0: (47, 85, 86, 73, 32, 22, 7, -15, 2, -23, -61, -49, 30, 17, 14, -26, 31, 0, 61, 39, 71, 73, 33)
1: (-49, -68, -51, -29, -14, -29, 36, 27, 23, 5, -29, -20, 0, 38, 19, 27, -4, -33, -18, -8, -24, -9, 10)
2: (-61, -82, -29, -27, -30, -9, 38, 47, 61, 50, 22, 4, 22, 23, 33, 30, 31, -11, -53, 8, -33, -20, -38)
3: (-42, -2, -31, -53, -11, -48, 5, 5, 20, 38, 17, -12, -3, -3, -16, -38, 67, 37, -18, -50, -11, -17, -9)
4: (-60, -82, -49, -42, -71, -30, 59, 26, 48, 41, 33, -34, 33, 26, 18, 22, 10, -31, 3, -2, -27, -72, -41)
5: (-48, -30, -29, 79, 42, 43, -67, -88, -89, -81, 12, 98, -36, -46, 21, 1, 0, -42, 2, 29, -26, 42, 2)
6: (4, -19, -29, 1, -20, 12, 7, -15, 7, -15, 1, -55, 8, -2, -22, 21, 10, -52, 6, -13, -4, 1, -41)
7: (-30, -36, -28, -25, -53, -30, 22, 2, 16, 17, 11, -19, 39, 21, 11, 10, 1, -28, 17, 7, -21, -41, -29)
8: (-53, -51, -70, -24, -30, 1, 17, -15, 4, -18, 33, 42, -31, -20, 49, 66, 52, 0, 23, 19, -15, -10, -9)
9: (46, 12, 3, 2, 1, -9, 17, -15, -34, -19, 22, 6, -9, 6, 27, 12, -11, -42, -24, -75, -101, 11, 33)
10: (15, 37, 28, 46, 30, -6, 14, 37, 47, 33, 8, -49, -17, 23, 50, 55, 50, 3, -27, 31, -22, -14, 24)
11: (68, 38, 44, 28, 5, 31, -9, 22, 17, 0, -5, -30, 44, 32, 41, 33, -3, -10, -10, -29, -17, 1, 0)
12: (9, 22, 13, -6, -40, -9, -4, -26, 24, -9, -30, -46, 45, 38, -13, -19, -31, -73, 20, 8, -13, -61, -25)
13: (-1, -13, -35, -48, -14, -29, 2, 5, 27, -4, -21, -35, 25, 14, 12, -16, -8, -42, 8, -2, -26, -5, -16)
14: (24, 12, 22, 44, -5, -5, 22, -15, -28, 5, -14, -28, 7, -16, -44, -71, 1, 12, 38, 10, 52, 68, 14)
15: (5, 1, 26, 31, 0, -19, 7, 13, 33, 24, -8, 47, 14, 22, -10, -26, 46, 15, 17, -6, -30, 9, -21)
16: (-76, -64, -84, -81, 31, -3, -7, -34, 7, 18, 36, 12, -33, -59, 63, 49, 21, -27, 21, 36, 9, 20, 7)
17: (7, -9, -19, -47, -13, -36, 8, -10, -12, 20, 17, 5, -1, -15, -37, -4, -5, 55, -5, -8, 7, -20, -17)
18: (18, 33, 3, 17, 11, -9, -35, -57, -94, -78, 1, -20, -17, -60, 24, 29, -21, -31, -21, -44, -50, 42, 27)

(-46, 12, 23, 77, 83, 33, -127, -118, -113, -126, 43, 127, 5, -70, -59, -8, 21, -11, 71, 91, 53, 84, 46) 5
(-43, 12, 7, -11, -24, -45, -12, 17, 2, 25, 17, -26, 33, 15, -13, 26, 28, 9, -32, -52, -26, 13, -6) 3
(-29, -30, -49, -49, -20, 22, -35, -5, -33, -36, -30, 27, -25, -46, -60, -100, -94, 127, -29, -44, 14, -10, -34) 17
(9, 14, 3, 41, 66, 37, -103, -90, -111, -27, 26, 25, -49, -89, 17, 13, 1, -7, -77, -77, -55, 18, 63) 18
(-22, -51, -70, 76, 22, 85, -77, -67, -69, -54, 12, 89, -81, -34, 27, 38, 0, -11, -52, -54, -33, -41, 56) 5
(-4, -18, -8, -35, -22, -24, -43, -36, -38, -7, 8, 40, -12, -34, -61, -88, -58, 77, -19, -44, -66, -9, -7) 17
(74, 54, 55, 20, -9, -20, 7, 26, 16, 12, -30, 48, 15, -8, -33, 6, -11, 41, 33, -2, -24, -30, -28) 15
(-34, 4, -28, -47, -5, -20, 5, -19, 5, 10, -5, -13, 11, 6, -15, -45, 45, 3, -34, -69, -11, -23, 12) 3
(-8, -37, -5, -14, -18, -16, 5, -5, -8, -14, -10, 23, -3, -29, -40, -72, -30, 44, 26, -3, -15, -43, -45) 17
(19, 43, 34, 63, 42, -9, 17, 47, 67, 45, 1, -61, -28, 36, 84, 66, 63, 0, -37, 50, -14, 1, 53) 10
(-17, 75, 117, -41, 11, -104, -4, -127, -51, -114, -41, 40, 79, 81, 12, 85, -73, 0, 1, -2, -17, -127, 54) 12
(18, 46, 4, 6, 42, 18, -5, -10, -10, -32, -21, -18, -16, -54, -59, -63, 28, -5, 52, 83, 63, 53, 16) 14
(93, 54, 65, 51, 11, 43, 7, 47, 55, 23, 1, -40, 48, 47, 62, 51, 0, 0, -9, -23, -13, 1, -9) 11
(-16, -61, -29, -59, -20, 1, 28, -15, 42, 20, 75, 18, -23, -30, 28, -6, 127, 61, -76, -75, -80, -30, -21) 3
(52, 43, 65, 41, 73, 43, 38, 57, 28, 26, -20, -41, 19, -9, 51, 0, -42, -21, 19, -44, -7, -41, -54) 11
(66, 43, 34, 39, -9, -30, 28, 26, 44, 48, 43, -2, 30, 36, 20, 41, 52, 0, -41, 81, 20, 22, -2) 10
(-41, -39, -23, 49, 27, 28, -42, -63, -69, -67, 3, 75, -23, -37, 8, -17, -22, -17, 9, 17, -25, 12, -13) 5
(-27, 22, 23, 22, -9, -30, -25, 36, 44, 23, -9, 13, 37, 7, 4, 26, 31, 41, 25, -13, -73, -92, -81) 15
(-44, -40, -38, -48, -74, -74, -8, -10, -27, -16, 61, 44, -3, -9, -80, -70, -81, 88, 1, -26, -24, 30, -13) 17
(-94, -61, -81, -84, 22, -9, -4, -46, 2, 25, 33, 2, -54, -72, 71, 41, 21, -42, 16, 39, 7, 32, 21) 16
(51, 43, 23, 6, -20, 1, 28, -5, -9, -34, -51, -72, -33, -34, -56, -84, -63, 20, 65, 50, 44, 42, 2) 14
(37, 31, 11, 1, -23, 10, 25, -5, -14, -43, -51, -57, -13, -22, -54, -73, -63, -10, 47, 41, 26, 18, 10) 14
(-6, 6, -23, 43, 41, 12, -7, 4, -15, -37, -45, 10, -82, 4, -28, 15, 2, 32, 51, 102, 76, 45, 88) 14
(16, -9, -29, -67, -40, -51, 17, 5, 10, 53, 54, -10, -5, -16, -50, -4, 10, 61, 11, 29, 14, -51, -29) 17
(-64, -40, -53, -65, 12, -22, -1, -43, 2, 20, 36, 30, -48, -60, 31, 21, 21, -39, 10, 30, 29, 47, 25) 16
(88, 95, -39, -51, -51, 127, -14, 119, -94, 83, -127, 31, -41, -42, -121, 2, 0, -93, -78, 29, 127, 32, 127) 14
(-43, -8, -37, -49, -8, -48, 8, 2, 16, 18, -8, 14, 6, 11, -9, -40, 67, 30, -18, -56, -16, -8, -4) 3
(-19, -30, -39, -19, -40, -20, 17, 47, 22, 48, 33, -28, 25, 7, -10, 17, 21, 10, 19, -23, -36, -10, -40) 7
